In the data rows, the value 500 means zero.
Here are some points, each followed by its number:
  373  373  383  427  434  507  483  500  510  485  500  479  488  501  479  456  442  446  432  428  436  441  443  460  531 0
  528  511  559  503  518  492  515  481  488  494  503  519  527  525  535  581  564  530  590  549  530  536  516  504  504 1
  189  204  193  256  290  359  362  436  385  363  355  329  383  339  358  384  412  455  435  463  421  446  429  438  495 2
  433  417  409  414  398  407  401  412  429  428  428  435  460  451  566  493  503  514  519  523  512  508  507  509  499 3
  530  541  569  503  511  509  495  476  469  461  448  510  455  458  449  476  479  484  509  496  503  495  487  483  474 4
  278  258  237  245  244  294  288  300  300  281  284  286  319  352  383  444  501  567  561  558  540  529  496  481  490 5
  539  547  545  561  531  552  514  519  522  544  561  558  563  560  567  537  563  493  483  495  485  493  512  497  508 6
  600  607  602  611  596  586  591  554  563  582  572  580  602  586  549  528  535  495  482  482  506  500  510  524  499 7
  402  390  377  415  373  381  476  387  401  447  415  416  429  432  441  458  486  485  496  493  491  520  493  537  493 8
  442  447  435  467  469  499  509  508  518  507  509  485  483  513  474  501  469  529  464  479  458  461  478  491  485 9
  378  332  319  310  310  329  341  332  347  332  336  343  404  391  408  448  475  496  526  526  509  491  519  470  496 10
  667  683  698  673  665  634  637  658  601  608  615  610  613  600  576  558  527  511  504  527  528  540  538  515  507 11
  415  406  389  395  411  418  450  441  454  475  491  503  479  485  482  465  487  454  454  452  476  477  476  479  487 12
  392  381  355  360  352  357  361  370  401  400  377  344  357  416  401  442  480  499  530  524  548  514  498  478  475 13
  360  322  317  335  321  334  344  359  335  327  314  310  324  352  408  453  494  557  557  585  535  512  503  492  481 14
  339  369  324  352  436  397  410  412  439  388  358  345  345  381  387  441  440  461  461  471  454  438  483  445  465 15
  507  522  518  520  534  516  518  525  542  503  488  507  516  469  483  463  463  464  474  497  475  470  475  478  479 16
  464  468  475  486  505  493  500  501  518  529  518  532  521  524  515  490  494  466  501  451  467  464  483  485  512 17
  657  679  681  665  623  599  566  559  564  584  595  611  614  609  591  577  551  529  529  506  517  523  535  557  498 18
  610  625  625  624  612  598  590  576  601  600  592  589  586  572  568  520  498  484  522  457  469  551  490  535  510 19
  678  692  691  672  654  665  628  605  604  624  630  676  637  666  621  579  541  529  498  513  504  511  521  550  504 20
  466  466  485  472  482  490  533  555  485  483  490  488  467  476  500  482  473  480  495  486  478  484  486  490  483 21
  378  409  360  398  380  378  413  410  401  480  411  412  415  417  450  451  471  465  489  486  468  465  478  477  522 22
  469  472  488  496  522  509  528  526  525  504  541  494  523  486  482  477  482  544  482  485  481  529  480  481  488 23
  436  423  426  447  449  449  467  485  488  491  491  490  491  520  507  507  500  533  469  490  474  512  474  507  487 24
  401  422  385  396  399  391  435  400  418  405  392  393  411  440  416  425  449  519  465  483  479  494  470  464  469 25
  531  538  532  529  515  514  492  496  509  584  538  557  551  544  535  529  522  497  490  497  490  515  515  511  529 26
  537  548  577  550  567  554  538  538  560  551  546  564  544  575  561  510  522  526  493  487  547  493  490  546  499 27
  576  601  596  582  614  558  559  571  604  558  626  588  589  577  587  533  516  520  492  494  520  498  510  518  559 28
  299  269  278  243  254  290  301  294  300  286  276  280  286  324  374  457  499  544  572  561  557  545  570  484  475 29
  598  628  604  600  584  572  566  574  557  571  634  601  594  628  562  533  608  501  477  512  491  528  505  503  542 30
  399  329  331  309  315  344  352  373  370  331  329  383  334  363  357  393  414  446  459  473  459  482  455  455  485 31
  335  310  296  297  327  406  365  349  343  322  319  315  339  342  398  476  500  558  604  563  573  521  531  507  481 32
  573  583  591  587  575  555  551  544  569  549  569  558  561  549  545  540  534  509  517  526  561  508  518  503  515 33
  362  375  402  436  425  456  465  478  501  482  477  466  483  464  449  430  436  430  413  443  433  449  475  483  513 34
  452  459  459  494  490  525  504  525  521  505  538  494  497  478  484  498  456  487  466  454  445  459  480  470  497 35
  453  418  427  436  432  470  447  471  455  472  434  476  481  430  462  467  460  479  511  499  508  469  476  470  480 36
  873  873  879  843  811  763  728  691  712  694  722  768  714  732  662  629  593  574  547  560  561  571  566  554  563 37
  539  553  575  542  540  544  534  538  533  531  576  525  522  514  516  508  502  512  506  497  502  530  504  566  510 38
Which five points above are nearest to each new point, looking only along the 3 directions in which the numbered points spread most? Their numbers follow each, nearest first.
  374  377  382  397  433  437  466  464  465  465  466  468  452  463  454  458  426  429  436  467  432  439  446  453  473 >> 34 0 12 36 22
  572  578  600  584  602  562  572  533  536  582  533  556  560  541  544  549  508  502  512  534  510  520  505  499  508 >> 33 27 7 38 28
  808  838  807  773  730  686  642  626  637  690  708  685  718  691  678  628  575  581  542  555  567  574  615  594  515 >> 37 20 11 18 19
  416  355  365  393  433  470  467  470  474  464  466  444  464  479  486  485  486  478  488  481  480  466  457  496  487 >> 12 36 34 24 22
  886  928  874  843  755  698  629  627  620  649  695  723  724  725  670  623  590  545  545  544  573  610  592  552  532 >> 37 20 11 18 19
  473  463  480  485  484  485  524  483  493  474  469  460  444  455  460  475  500  515  523  476  492  484  471  478  485 >> 21 36 9 4 23
  462  461  460  492  457  463  464  469  480  542  478  497  480  481  499  512  500  507  523  515  501  493  543  504  488 >> 24 21 9 23 17
  432  434  436  437  434  443  483  454  465  462  446  494  454  476  460  472  493  493  490  492  501  502  492  497  506 >> 36 24 12 9 3
  582  628  589  555  539  525  521  505  514  523  548  567  566  622  611  551  550  531  526  538  530  544  557  524  499 >> 33 27 6 38 30
  793  815  871  802  759  729  694  698  709  658  670  744  671  685  655  581  567  538  523  578  535  547  547  541  532 >> 37 20 11 18 19
  575  568  560  610  517  575  488  487  497  494  515  530  539  551  522  503  510  496  488  503  511  500  514  495  504 >> 38 27 26 6 33
  343  320  301  322  319  337  344  352  351  444  338  338  337  367  404  429  473  514  526  522  507  501  480  499  485 >> 10 14 13 32 31
  678  698  739  671  645  634  643  599  617  605  622  630  622  618  571  528  497  514  502  469  495  494  506  509  507 >> 11 20 18 19 7
  233  232  227  310  374  345  383  420  420  467  386  386  375  374  385  404  407  412  413  409  407  428  417  432  466 >> 2 15 31 22 10
  420  411  441  422  452  432  443  460  461  437  441  405  419  428  428  441  462  480  479  481  502  474  522  521  482 >> 36 25 8 22 12
  563  562  567  632  621  576  576  584  566  540  574  523  537  536  504  520  514  544  523  547  530  580  504  509  495 >> 33 27 7 38 28
  553  462  444  453  467  485  497  540  545  492  465  466  465  456  462  470  502  481  501  490  511  482  487  567  498 >> 21 23 9 4 35
  298  284  319  339  380  444  448  454  447  454  435  432  445  432  445  440  476  458  478  562  442  476  444  456  478 >> 22 8 25 15 12
  537  525  535  555  531  534  564  539  537  511  538  505  497  488  512  497  524  503  506  542  520  511  509  522  493 >> 38 26 27 6 16
